One turn moves every row onto another: examples first, then more rows asked:
sifaf: [ 16   0  10  -9  11  -6  16   3  11  -9 -14  26   2   3   3   6   5   5
  16   5   4  -2  -3   5 -23  -2  22 -15  -4  12   4   2   4 -31  17  -7
  -4 -29 -11  18   9  12   6  18   5  25  32 -15]
Nafir: [ 14 -17  13   6 -12  -3  12  16  22 -28 -19  18  -8   4 -15  11 -21 -14
  11  13 -12   1   5  25  -8  -8  23  -2   1  13  -9 -10  12 -16  34  -1
  11 -45 -12   1  12   4  10  18 -17  25  26 -20]
mupa: [-11 -12  41  -8 -21 -15  -5  -2 -16 -12  10   5  -9   3   9 -10 -11  12
   2   0   1   5  -8  19  23 -16  -6  23   0  11   6   1  -7 -13   9  11
  20  -2   0   7   2 -11 -19  22  -4  -6 -15 -11]
pidil: [ 13 -19  19  -2 -16   1  14   8  28 -30 -15  23 -11  -5 -18   6 -12 -12
   2   4 -18   1  11  20 -14 -16  27   6   8  16 -13 -13  11  -9  32   0
   3 -39  -7   4  20   1  13  29 -16  13  31 -21]
magut: [ 12 -15   4  -8 -15  -7   7  17  31 -30 -14  23  -1   2  -6  15 -14 -14
   6  10 -11   8  10  19  -8 -12  21   6  10  17  -2 -10  13   3  32  -7
   3 -39  -5  14   5   2  14  19 -10  23  34 -17]
tavaz: [ -6 -11  40  -8 -26 -17  -1   1 -17  -4  13  12 -11  -2   9  -4  -5   8
  -3  -3   2  -4  -4  22  19 -17  -6  24  -2  11   4  -3  -2 -14   4  11
  17  -3   2  14  -2 -12 -19  22  -8  -5 -17 -14]
Novop: [ 14 -17  16  -1  -3 -10  16   8  25 -26 -22  21  -5   1  -7   5 -19 -15
   8   0 -11  -9  12  25 -13 -18  15  -6  10  12 -13 -15   8  -1  29  -2
  10 -45 -13   4  12   6   9  23 -14  22  32 -14]
kiza: [ -9 -12  38  -9 -24 -15  -6   4 -11 -10   9  14 -13   1  12  -1  -8   4
  -2  -4  -1   1  -2  22  21 -15 -12  30  -5  14   7  -2  -2 -14   6  15
  18   1   1   8   2 -10 -10  24  -7  -9 -15  -7]
tipin: [ -6  -6  38  -9 -22 -10  -2   8  -7 -13  -1  11 -20   8  18 -11   0   4
  -3  -5   2   0   0  17  21 -14 -18  24  -7  16  14   1  -4 -14   8  14
  12   1  -1   6   4 -13  -2  24 -15  -8 -19  -5]
pima: [ -4 -10  34  -1 -17 -15  -8   2 -10  -9   9  15 -10   2  11   1   5   7
   2 -13   6   0 -10  18  21  -9 -22  25  -5  13  14  -4  -1 -17   1  20
  15  -4   1  11   0 -12 -10  30  -6  -6 -10  -7]
vamus: [ 14   3 -12 -22 -11  -6   6   2  11 -15  -8   8  -2  10 -11   4 -10   6
   8  19  -4   2  -1   5 -20  -2  18   4  -9  19  -3   0  20  -2  15  -7
  -7 -28 -17  14  -1   2  12  25  -1  27  35 -20]
vuv: [ 16  -1   7   4   0   6  14   9  12 -14 -16  24   2   9  -6  11   1   4
  16  17   4   9  -5   7 -18   4  28  -5  -9  12  10   5   9 -36  19  -5
  -6 -35 -12  13  11  10  11  11  -4  27  26 -18]
zosem: [ 10   3  -4 -12  -7   1   9  -5   9  -7  -8  10  -1   5 -21  -1  -2   8
   7  18  -5  -1  -3  10 -28  -6  24   5 -10  20 -13   5  23  -9   8  -2
 -12 -26 -23   4  13  -3   9  30  -6   7  27 -23]
lupu: [ 15 -13  -7  -1 -19  -6   9  13  21 -30  -7  23  11  -1  -5  13 -20  -5
  14   2  -2  19  11  22 -17 -15  18   6  -7  21  -8   2  12  10  10   4
   5 -47  -8   9   5   7   7  15   5  26  27 -13]
vekud: [ -2 -12  38   2 -20  -7  -5   6 -10 -13  -3  17 -19  10  20  -3   5   0
   0 -10   2  -2   2  18  21 -15 -21  28  -7  14  18  -8  -6 -14   0  23
  19  -7   2   5   1 -13  -3  29 -12  -2  -9  -4]
pora: [ 13   7  -2 -14   2  -8  15  -3   4  -8 -14   9   2   9 -10  -9 -10   4
   9  18   2 -12   4   5 -28  -5  18  -3  -4  13 -13   4  13  -4   7 -12
  -6 -27 -24   3   9   5  13  20   0  15  26 -16]
kizu: [ -4 -14  39   5 -13 -13  -7  -1 -15 -13   7  12  -4   4   7  -4   5   9
   4 -12   8   5 -14  18  23 -12 -19  20   3   7  13  -2  -7 -14  -1  20
  21 -13   3  10   0 -15 -19  27  -5  -2  -7 -11]
Dobi: [ -6  -9  40  -7 -25 -11   4   9  -8 -11   0   9 -18   5  18 -17  -3   6
  -6  -3   1  -4   0  17  22 -19 -11  18  -2  17  10  -2  -5  -9  10  13
   9  -2  -1  11   0 -13  -8  20 -23  -4 -25  -9]
Vadu: [ 12 -16   3  19 -14   0   8  10  13 -27 -10  26  18  -2 -13  15 -22  -8
  14  11   2  12   5  18 -20 -11  26   8  -2   9  -6  -2  13  -5  10   0
   5 -49 -11  -2  14   8   8   8   4  19  15 -12]
dipa: [ -1 -12  36   6 -18 -13  -3   0 -13  -7   9  16  -7   0  12  -1   9   6
   0 -16   7  -2 -12  21  20 -12 -20  21   1  10  13  -9  -2 -12  -3  21
  13 -14   3  15  -2 -14 -17  28 -12  -2 -12  -9]
kufa: [ 15   4  -6  -4  -9  -3  10   4   0 -14 -11   7   1  11 -24   0 -12   1
  12  24  -2  -8  -4   6 -19   4  19   2  -8  11 -12   3  19 -14  12 -11
  -2 -32 -25   1   7   2  15  18  -6  16  24 -25]
Loko: [  2  -9  36   7 -15 -17  -6   4 -10  -8   4  14  -7   4  10  -5   9  11
   3 -11   7  -2  -7  18  23 -16 -26  21  -5  12  14 -11  -5 -15   1  19
  15 -11   5   9  -3 -14 -15  29  -6   1 -11 -11]
kupof: [ 19  -3   8  -7  -4   8  19  10  11 -19 -11  30  -2   2  -4   4  15   2
  16   6  -3   5   0  -3 -22  -3  25 -10  -9  23   2   7   3 -34  20  -1
  -8 -29  -6  16  15   6  14  20  -2  16  29 -25]
tiz: [ -5  -5  40  -6 -21 -15   0   9  -6  -9  -1   7 -14   7  14 -16  -1  11
  -3   3   3  -1   2  19  23 -22 -14  21  -5  17  12  -5  -5 -11  12  10
  10   0   0   5   0 -14  -8  20 -13  -4 -22  -9]
folo: [ 20   4  -2 -14  -6  -3  13  13  15 -18 -12  28   1  11  -1   9   9   2
  16  13   2  12   5   4 -17   1  20   1  -6  21   5  10   5 -16  15  -8
  -3 -30  -4  21   3   8  13  12   1  25  37 -22]
didum: [ -3 -12  43   5 -15  -2  -4   3 -15 -17  -6  10 -14  14  19 -10   8   3
   1  -5   5  -1  -2  13  23 -17 -16  21   3  11  21  -8 -12 -13   1  21
  20 -11   2   4   0 -16  -7  25 -14   1  -5  -7]
sil: [ -5 -12  41  -4 -22 -21  -7   3 -11  -7  11  10  -7  -1  10  -3  -4  12
   1  -1   2  -1  -3  23  23 -21 -13  24  -7  14   5  -9  -3 -15   9  12
  18  -1   2  10  -2 -11 -18  23  -1  -4 -16 -13]
Rapot: [  1 -11  42   2 -20  -4   0   4 -15  -9  -4  15 -18  10  24  -7   9   2
  -4  -7   5  -5   3  15  18 -20 -14  24  -2  15  18 -11  -7 -13  -2  21
  13 -11   2  10  -2 -14  -9  25 -19   5 -11  -4]
votis: [ 13 -19  16   5  -9  -3  15  15  27 -24 -21  16  -7   2 -19  10 -14 -13
   4   6 -11  -4   8  20  -8 -21  30  -2  11  11 -12 -14  16  -7  30  -7
  -1 -42  -8  10   6   1   6  24  -7  22  25 -24]
Lanil: [ 18   2  -4  -4  -5  -1  13   1   4 -10 -13   3  -2  11 -22  -2  -7   7
   7  16  -1  -9  -3   4 -22 -10  25  -3  -7  12 -12   0  21  -9   7  -7
 -11 -34 -21   8   0  -1   7  27   4  22  22 -26]
dele: [ -9 -10  42  -6 -20  -6   0   6 -10 -16  -4   3 -16  11  16 -19  -5   7
  -3   2   1   2  -3  15  23 -20 -10  18   2  15  16  -1  -8  -9  13  13
  14  -3  -1   3   3 -16  -7  21 -16  -5 -18  -7]
gisug: [  6 -18   8   7  -4  -8  13   7  19 -22 -11  27  20  -8   0  11 -23  -5
  14   1   3   9  12  24 -24 -22  25  -2   4  12 -11  -4   8   4  11  -1
   1 -42 -13   2  15  10   2   9   9  16  16  -8]
dobor: [ 20  -1  11   0   2   2  20  16  13 -13 -18  24  -3  10  -8   7  10   4
  15  10   2   2   1   3 -16  -8  33  -9  -4  15   1   7   8 -31  16 -11
  -9 -33  -5  19   4   7   6  12   6  24  23 -27]
kov: [  3  -7  43   5 -19 -11  -1   7 -10 -11  -6  14 -17  10  18 -11   8   5
  -2  -3   4  -5   6  17  22 -24 -20  26  -6  14  18 -14  -9 -12   3  20
  16  -9   4   4  -1 -14  -7  25 -13   3 -10  -7]
zuvov: [ 15 -18   4  17 -14   1  17  14  16 -25 -15  20  10   0 -10  11 -16  -4
  14   2   2  11  11  19 -19 -26  30  -2  -3  17 -13   1  11   0   5   3
  -1 -51  -9   5   8   5   2  13  10  21  13 -19]
tuzu: [  9 -26   1  10 -15   4  10   9  15 -26  -7  27  16  -7  -4  17 -12  -6
  16   1  -3  15   9  21 -26 -25  27   2  -6  23 -12  -2  12  -5   5  11
   2 -46 -13   2  18   2   3  19   5  10  18 -16]

pidil turns into kupof
sil turns into tiz
vuv turns into Vadu
Where do these go?
tavaz turns into Dobi
mupa turns into dele
zuvov turns into Lanil
vamus turns into magut
vekud turns into pima
gisug turns into pora

